In the rows, 128 means zero.
The rows of X fall into a few groups, and each row is roughly a mix of its group's hidden directions.
X:
[[138 108 153  98  97  89  88  85 126 131]
 [119 124  84 117  81  97 132 139 103  84]
 [ 98 147  92 145  87 147 131  99  99 166]
 [ 89 108 144 107  89 117 147  74 109 140]
 [172 100 162 112 169 105  92 130 145 121]
 [ 96  85 100  85 129  99 133 157 129  99]
 [144 126 135 140 180 133 114 193 145 139]
 [122 148 128 178  69 128 140 109 161 118]
 [ 68 110 118 153 149 154 168 154 129 137]
 [174 133 162 183 125 121 125 144 153 100]
 [145 130  94 105 127 112 124 177 122  69]
 [172 116 157 151 132 146 158  96  88 100]
 [108 152 117 175 151 139 134 176 166 149]
 [128 168  99 122  72 119 134 130  86 102]
 [ 88 119  81 141  79 133 143 107 100 139]
 [ 82 141  79 144 100 157 147 116 105 149]
 [156 114 139 188 143 115 101 137 174 136]
 [ 66 112 131 123 127 168 154 114 100 153]
 [ 87 120  90 132  78 116 157 105 128  98]
 [174 149 182 129 114 112  83 127 142 136]
 [135 104 140 104 179 128 127 145 190 129]
 [129 182 156 135 141 115 145 168 162  96]
 [103 167 107 116 103 135  89 130  76 149]
 [174 156 180 135 141 128  94 151 149 140]
 [128 174 173 126 132 111  94 165 123 159]
 [124 130 119  92  74 113 107 106  77 133]
 [103 165 160 159 117 134 107 170 125 170]
 [ 91 109  71 140 125 141 172 126 109 107]
 [183 142 182 125 145 109 107 115 152 138]
 [176 146 119 120 107  82 121 110 159  90]
 [ 96 132 192 149 125 141 162 117 103 150]
 [126 105 154 117  87 118 130  62 108 115]
 [104 126  97 128  81 118 154  98  77 119]
 [123 136 127 104  97 157 141  81  78 156]
 [127 117 107  90  79 120 108  99  84 106]
 [121 166 168 128 154 124 108 178 159 149]
 [158 163 134 124 133 136 105 189  89 122]
 [ 81 114  90 140 103 154 156 126  83 127]
 [141 172 161 111  89 107  83 137 111 143]
 [112 131  56 160 119 136 130 164 124 119]
 [ 79 126  95 150  83 128 140  94 127 156]
 [105 139 193 121 152 162 161 133 108 128]
 [134 122 175  75 116 118 113  81 140 142]
 [146  68 125 114 158 159 149  92 109 124]
 [157  72 140 110 151  96  97  96 129 123]
 [159 182 177 162 111 114 118 134 128 138]
 [109 113  98 162 174 129 144 172 160 120]
 [169 146 162 136 157 118 110 174 158 103]
 [171 151 180 166 137 137  97 144 123 139]
 [156 146 133 145 157 175  91 149  99  97]
 [103 103  84 123  84 108 142 110  87 109]
 [ 64 134  95 116 105 137 158 136  95 139]
 [163 123 126 113 175 131 132 173 105  85]
 [ 95 166 119 154  85 139 164 114  93 139]
 [177 147 183 133 121 112  89 131 151 129]
 [ 98 128  88 133  81  88 108 154 116 104]
 [183 179 159 154 134 127 112 127 139 146]
 [139 151 138  81  92 133 127 112  69 117]
 [ 74 123  87 128  90 124 164 102 123 123]
 [137 133 119 173  82 141 143  98  79 121]
 [123 130 119 100 141 179 169 106  84 145]
 [126  75 108  95 130 126 154  89  91 117]
 [ 85  96  99 112 150 146 106 179 117 121]
 [ 77 140  96 124 111 136 120 169  84 111]
 [164 155 169 126 164 125 103 144 174 136]
 [ 73 128  80 147 106 116 168 142 132 128]
 [151 109 139 124 171 130 129 135 199 120]
 [159  87 121 112 139 140 159  74 104 105]
 [145 113 153  97 124 146 120  69 100 164]
 [166 116 159 103 189 124 103 150 134 131]
 [176 118 179 105 123 118  95  92 128 133]
 [ 86 121  96 123  81 131 128 122  78 150]
 [135 123 119 122 189 163 168 161 132 112]
 [ 91 116 164 103 148 169 166 100 124 113]
 [183 115 156  94 128 100  88 109 134 115]
 [185 174 107 139 109 123  89 139 115 129]
 [136 164 177 159 110 120 173 113 137 152]
 [107 109  90 126  81 115 152  84  97 134]
 [160 104 137  98 169 116 150 122 160  82]
 [123  88 107 161 160 107 138 145 182 113]
 [132 127 139  67  91 107 115 106  93 106]
 [ 91 143 136 121  95 154 151 132  65 121]
 [146 125 148 155 109  79  74 131 158 128]
 [171 121 179  83 139 111 103 112 133 113]
 [155 176 188 155 144 142 138 138 131 137]
 [148 119 117 161 191 155 135 166 129 141]
 [ 73 142 130 152  94 140 167 123  93 144]
 [156 141 178 117 106 105  80 109 143 151]
 [122 161 139  99  62 117 121 108  97 118]
 [189 109 152 134 165 146 131 103 147 101]
 [169 135 184 121 172 125 111 139 155 142]
 [140 126 120 169 179 145 141 175 159 122]
 [135 132 168 118  94  99  87  93 154 156]
 [193 170 149 136 111 114 100 131 114 115]
 [ 81  97  99 135 146 169 155 143 157 145]
 [110 116  91 137  95 149 150  92  75 124]
 [ 84 142  72 144  98 147 141 135 100 145]
 [157 130 144 126 130 147 169  88  77 100]
 [146 163 119 164 109 130 141 176 129  80]
 [192 139 171 144 138 109 106 116 153 123]
 [186 162 154 115 131  89 109 134 154 119]
 [113  96  99 127 159 101 143 158 151  76]
 [ 80 122 115 109  84 135 147 121  75 119]
 [160 158 172 158 171 146 135 146 155 137]
 [181 110 159  97 159 122  94 119 149 109]
 [138 152 187 114 151 160 117 137 101 165]
 [143  62  96 102 138 119 119  95 146 124]]
One row of each group comes first, with its name. Which group is each row after those in?
[155  83 136 116 150  85 101 127 148  87]
J
[ 91  97 100 115  86  86 147 104 132 111]
A
[ 85 104  89 136  81 120 154 104 114 148]
D

[100  82  95  90  95 104 116 113 106 116]
A
[169 129 182  99 147 114  87 123 138 143]
J
[119 125 123  95  86 129 140  65 115  99]
A
[162 149 202 110 138 135 120 110 116 135]
A
[ 94 115  95 102  75 113 126 108  87 127]
A
[128  98  95 139  90 115 167  77 129 116]
D
[140 179 150 167 109 158 122 140 134 170]
J
[123 143 186 149 158 147 136 170 144 156]
D
[102 117  76 147 150 178 126 114 143 157]
A
